(in the rows, 128 means zero)
Each row of D is roughly a mix of the hidden directions of one of a few groups; some rows fit no group.
D:
[[147 173 174 150 126 113 126 131 122 146]
 [137 139 154 151 167 148 135  84 114 118]
 [169 140 140  92 107 148 143 120 131  94]
 [121 117 143 111 161  99 123 181 140 119]
 [158 112 139 123  99 142 132  79 141 101]
 [167 166 123 155 143 120 112 112  94 127]
 [158 140 108 104 139  97 153 147  97 104]
 [155 130 151 137 146 130 142  87 171 143]
 [163 118  78 117 120 109 156 128 106 124]
 [ 88 137 182 130 139 140 146 137 138 146]
 [151 103 150 106 131 157 124 179 133 136]
 [178 173 125 109 128 138 124 113 145 116]
 [154 120 148 129  85 163 107 135 132 160]
 [143 144  93 106 127  88 141 153 106 104]
 [101 108 163 117 135 123 161 106 164 113]
 [103 134 118 180 105 119  96 107 115 122]
 [114 145 113 181 135 161 116 125 136 100]
 [108 138 124 153 139  89 120 101 122 173]
 [137  96 147 131 140 106 151  85 160 118]
 [125 117 161 148 159 117 107 131  90 159]
 [134 124 128  95  84 114 156 105 143 100]
 [119 131 160 144 124 123 158 102 168 160]
 [ 95 157 120 149 172  97 132 133 122 143]
 [128 180 126 128 156 112 137 104  96 111]
 [104 157 128 156  96 122 139 106 157 159]
 [142 109 120 148 162 159 109 143 122 172]
 [141 108  95 137 163 167 133 104 127 152]
 [134 143 136 140 173 161 139 166 147 137]
 [117 117 128 146  95 127 108 148 161 174]
 [ 77 141 117 127 136 100 167 143 130 140]
 [142 122 103 139 158 157 109 108  83 137]
 [ 95 136 102  98 115 138 167 128  97 117]
 [ 88 126 106 118 122 107 110 140 119  78]
 [115 107 113 170 106 125  98  97 123 153]
 [123 100  90 139 127 136 104  96  89 126]
 [169 126 147 129 126 125 108  77 119 106]
 [156 142 156 147 160 139  99 101 126 155]
 [152 149  85 114 157  90 134 140 135 123]
 [140 177 137 112 137 132 148 126 117  82]
 [161 112 126 145  91 132 140  90 151 150]
 [104 110 116 165  91 111 101 101 131 136]
 [ 91 104 100 138  98 139 122 106 160 142]
 [174 131 147 120 145 154 108 153  94 128]
 [129 130  98 104  66 134 142 123 119 132]
 [143 110 118  93 135 161 132 115 102 171]
 [ 90 103 145 144 130 158 114 107 163 113]
 [ 90 117 148 131  82 136 124 109 124  95]
 [ 89 142 129 159  99 100 138 104 145 148]
 [129  99 121 170 125 135 113  88 134 161]
 [ 77 160 153 130 136 156 132 123 106 131]
 [135  95 171 136 144 127 111  86 122 110]
 [121 110 126 134  93 145 143 128 183 108]
 [118 122  96  99 124 127 158 106 140  82]
 [108  93 128 121 114 112 116 130  86  87]
 [161 171 165 114 135 147 142 146 129 114]
 [125 117 127 160 103 166 127 113 141 172]
 [112 163 136 152 115  90 154  98 143 136]
 [148 176 156 103 128 119 140 134 108  99]
 [ 93 184 123 119 116 109 127 150 135 113]
 [129 111  81 122 120 145 106 166 107 148]
 [130  93 112 118  98 161  89 140 146 136]
 [150 166 147  88 145 124 163 130 133 113]
 [124 152 148 119 127 188 121 146 152 134]
 [126 143 126  85 171 113 159 148 120 121]
 [ 93 105 118 152 146 104 103 151 118 161]
 [146 147 122 119 164 117  83 131 102 101]
 [ 84 174 145 122 122 102 146 137 121 123]
 [127  74 124  96 101 123 131 146 149 139]
 [115 149 106 100 145 110 141 132  99  82]
 [155  79 127 147 110 157 143 140 152 137]
 [ 88 126 125 158 130 110 101  91 148 113]
 [174 122 142 146 101 134 133  87 142 143]
 [161 136 165  98 128 144 125 170 115 123]
 [ 90 102 165 147 145 105 143 114 147 142]
 [139  92 148 109 127 115 149 164 147  93]
 [115 102 150 127  98 164 114 100 161 132]
 [126  75 116 146 141  90 135 116 106 139]
 [173 104 144 132 168 139 111 102 127 138]
 [145  76  84 131 128 128 141 127 144 143]
 [149 142 128 146 129 144  75 157 112 151]
 [141 163 134 102 154 102 137 111  86 132]
 [112 128  92 103 166 111 161 102 131 125]
 [141 147 159 113 127 129 160 145 179 138]
 [104 111  99 177 144 145 115 114 144 146]
 [143 141 137  95 134 138 127 155  90  86]
 [153 133  96 132  97 168 128 145 115 158]
 [131 105 155 115 102 169 137 148 130 165]
 [ 94 110 115 131  99  90 146 145  96 125]
 [128 152 172 124 126  96 116 166 115 145]
 [150 141 171 108 111 138 135 171 145 115]
 [138 114 138 130  85 142  97 140 100  92]
 [152 104 116 108 107  97 177 123 130 118]
 [152 133 155 117  99 125  98 140  82 115]
 [133 133 141 128  89 121  98 131  86  93]
 [103 147 178 131  96 144 133 114 146 146]
 [ 93  88 125  99 130 145 112 150 153 111]
 [118 114 125 151 149 124 141 150 127 189]
 [163 130 142 109 172 155 103 145 116 120]
 [145 108 146 154 171 116 115 101 129 161]
 [175 104 171 117 113 139 139 132 144 140]
 [134 144 114 145 155 136 159 136  81 157]
 [164 133 109  96 101 126 148 118 135  87]
 [106 157 108 144 127 102 125  93 100  98]
 [124 105 128 172 124 139 103 124 141 175]
 [133 118 113 157 169 126  96 134 110 165]
 [129  87  74 113 130 135 113 151 129 123]
 [106 142 163 137 155  83 120 130 101 139]
 [158 115 148  98 108 128 134  99 143  86]
 [122 162 137 134 168 132  96 132  99  98]
 [130  72 128 124 127 149 140 104 164 129]
 [ 91 107  91 158 127 113 104 107 140 116]
 [181 153 152 115 121 111 127 150 105 122]
 [164 127  95 133 139 141  94 137  89 140]]

Here is one row from each group, named. Which group is each of the other rows in?
[153 143 119 110 160 143 123 116  74 123]
(108)
[165 138  85 148 120 129  98  98 120 135]
(102)
[167 162 154 148 107 136  99 107 120 134]
(40)

[144 133 137  99  89 170 144 151 117 115]
(102)
[128 134  75 130 160 107 138 131  98 111]
(40)
[ 84 154 115 115  84 109 118 136 143 124]
(40)
[138 112 108  80 144 115 162 100 133 141]
(108)
[123 109  89 146 125 139 107  91  92 117]
(108)
[165 134 147 133 131 118  96 102  83 126]
(102)
[158 105  89 109 108 118 135 117 121  89]
(102)
[ 83 139 124  94 137 115 132 164 121 101]
(40)
[146 123 140 153 108 164 134 120 178 140]
(108)
